128 stands for zero in the data rows.
Here are some points:
[ 92 126 156 121 154  87 106 150  84 113 148 139]
[142 130 145 110 187 125 102 147 129 102 119 112]
[111 128 133 196 118  77 130 140 119 138 150 112]
[167 134 146 129 173 118  95 144 126 128 179 103]
[125 173 114 126 164 138 128 118 138 184 134 103]
[131 193 114 137 121 163 103  84 145 194 155 128]
[168 142 148 137 153 102 117 153 150 144 141 105]
[164 153 119 113 134 131 112 158 173 143 141 133]
[199 121 171 118 150 109  79 156 135 154 155 121]
[164 160 113 134 126 156 133 124 171 203 122 122]
[168 153 117 136 133 146 160  91 172 188 119 108]
[150 137 143  92 136 132  84 129 148 190 130  79]
[144 135  47 155 110 147 175  79 182 167 123 107]
[114 125 148 125 132 207 221  78 134 127  10 199]
[ 77  92 154 145  85 208 178  57 126 106   1 206]
10 more points follow, each with its number after it:
[127 144 110 189 112 210 170  27 160 171   0 152] 0
[116 118 155 118 147 178 176 131 124  85  36 183] 1
[ 73 144 142 111 126 178 157 118 127  94  61 197] 2
[122 123 157 103 146 132 135 152  83 110 124 135] 3
[108 106 111 162 147 135 110 155 105  91  91 139] 4
[144 138  64 146 112 129 149  95 153 146 126  89] 5
[102 146  69 129 125 100 106 151 103 105 136  83] 6
[142 153  30 158  99 144 164  83 199 164 145  92] 7
[128 105  80 103 107 146 140  83 122 162 105 100] 8
[131  89 153 134  97 112 125 111  78 159 178 107] 9
Which three of these numbered points are nearest to each point below, ignoring the 3 directions in which the first points spread most? Their numbers follow each, nearest first.
[128 123 153 136 170 103 127 164 122  96 116 144] > 1 7 5
[139 117 109 129 164 114  87 143 103 124 122 109] > 4 5 6
[196 117 169 111 148 103  69 153 131 132 169  86] > 5 7 3
[105  92  81 124 124  97  81 109  71 102 103 127] > 8 6 5
[ 98 146  64 111 142  90 133 170 113  76 124 100] > 6 7 5
[137 160 131 166 160 117 116 159 117 112 151 136] > 1 2 4
[154 112  93 125 165 108  95 148  90 129 120 112] > 4 5 8
[133 126 142 138 166  66 116 167  96  98 138 133] > 1 5 3
[137 139 124 132 143  88 132 152 145 102 170  92] > 7 1 5
[112 148 115 102 123 129 118 140 146 107 157  87] > 7 6 2
[180 100 166 116 168 117 106 164 121  92 124 106] > 5 7 1
[ 77  51 180  79  94 167 176  76  88  95 109 231] > 9 3 8
[100 184  93 156 116 116 153 138 139 131 123 162] > 2 1 3
[178 107 150 114 169 121  94 171 125 101 142 122] > 7 5 1
